One hidden turn or mirror swaps the rows below in pairs. Which row is each named row swapped with?
The rows were stretched afterwards, more along some directions than others.
mesal: [-11  -9 -14  10  19 -17  11   5  27 -20 -15 -17 -16  -6  -8  13]
Kubu: [ 17  16 -29  -2  32   1  19 -11  14  11  -8  -8  10  -5  16  10]
veb: [ -1 -12  -5  13   9 -14 -10   5  18 -21 -10 -27 -15 -23 -12   1]
Lilu: [ 21   7   1   6  -9   6  -3 -12   2   9  -5   4   0   4   0   8]
fes: [  9   6   9   9  13  10 -13   4  16 -16   6  -9 -18  -1  13   5]
kig: [  5   5  10 -23   6   8   5  -6   1  -2   3   1  -8  -4  -1  -4]
lar: [  1  -3  11  -9   7 -15  12   1  -4  -6 -14  -6  -9  -2  -3  -8]
som: [-20  -9   8 -20 -13  -8  -1   8   9 -14   2  -1  -1   2   3 -16]
bisa: [-14  -7  -2  10  11 -16   6  -5  12  -5 -16 -20  15   4   6 -11]
Raba: [ -4   9  -3 -13   2   6  -8  -4  24 -10   8 -13  -2  -8  -5  20]
lipot: [  8   3 -36  -4  18   5  19   3  26   2  -7  -4  -6   3  11   4]
lize: [-16 -20   5  14 -20 -30  -2 -11 -12  -3  -3  11  -3  23 -11 -17]
vugur: [ -6  -6  -8   0   0   7  -2 -13  17   6   7   5  10   7  -2  14]
zofu: [-30 -22   4 -14  -8 -32   9  -4   5  -7   0  12  -7  30  -4  -8]
sibuv: [-22 -24  -6   4  -3 -20  15  -4  -2  -4 -21 -14  13   6  -3 -13]
lebe: [ -1 -19 -14  12  -4 -14  15 -18  -7  23  -6  11  17  24  -7  -4]
fibe: [  5 -13   8  15 -11   9   5   4  -3 -11  -3 -16 -36 -18 -13   4]
Vomi: [  1 -12  -5   5  -2  -7  12   4 -11   7  -9 -10   4 -15  -4 -15]
Nogo: [ -6  -9 -10  17  -7 -29  10  -7   0   0  -9  -1  -9  17  -8 -17]
tozuf: [-13 -21  20  -2 -17 -24   0  -2  -9  -2   2   1 -23  -1 -36   2]
pufik: [ -4   2   1 -17   7 -21   1 -16   7   9   1  22  20  26   2  -2]
biv: [  5   3  12   5  -8  -1  -6   4   2 -22   7 -20 -49 -18 -18  13]
Bibad: [ -9  -8  26   7 -13  -6 -12  12  14 -30  -3 -20 -41 -18 -16   3]
dibu: [ 24   4   3  15  -9   7   1  -3 -15   8   7   3  -8  -3   9 -12]
luz: [ -2 -16 -17  13  -7 -29  -6  -5  17  -7  -6  -2 -12   7 -20   1]
Sot: [ -1  -4   9 -20  -3 -11   5 -19  -1   7   6  22  -6  29  -8   2]
gutoz: [ 20  11  15  14   4   0  -5  -6   0  -4  -5 -10 -11   3  11   6]
bura: [-16 -25   2  14  -2 -13 -11  22  21 -39   3 -27 -37 -23 -30   6]
lif: [ -1   3   6  11  -1  -2 -18   8  26 -26   1  -8 -12 -11  -5   5]
neba: [  0 -12 -20   3  23  -9  28 -17   3  22 -13  -3  29  21  17   6]
Bufu: [ 13   5  -4   7  29   3  11 -13   3   3  -9 -14  -8 -13   3  16]
Teniz: [-15 -18 -15   4 -12 -15 -15  12  30 -23  13  -2 -12  -2 -28   6]
gefiz: [-14 -16  -7  11  -8   0   2   7  22 -10   7   4  -2   8  -8  12]
sebav: [  7 -14   4  17  -4   2   6  -4 -14   7  -5 -10   0  -7  -5 -11]
pote: [  3 -18 -17  -4  -7  -7  13  -5  -1  19  -2  14  26  19  -3  -6]
bug: [-18  -3 -17 -13   8 -11   2  -4  36  -6   1   0   3   1  -8  12]
bome: [  5 -18   5  11   6  -8   4  -1 -15   2   6   2  -8   0  -7  -6]
Mag: [-12 -10   9 -17 -15  -8  -6  -2   6   5   4   2  10  -8 -25   1]
Naru: [-12 -23   2   7 -10 -28   6 -14  -8  19  -5  14  21  31  -6  -5]
lup: [ -9 -13   2  15   4  13   1  19  16 -25   5 -18 -20 -24  -6   9]

neba is swapped with dibu
som is swapped with zofu
bisa is swapped with Nogo
biv is swapped with Raba

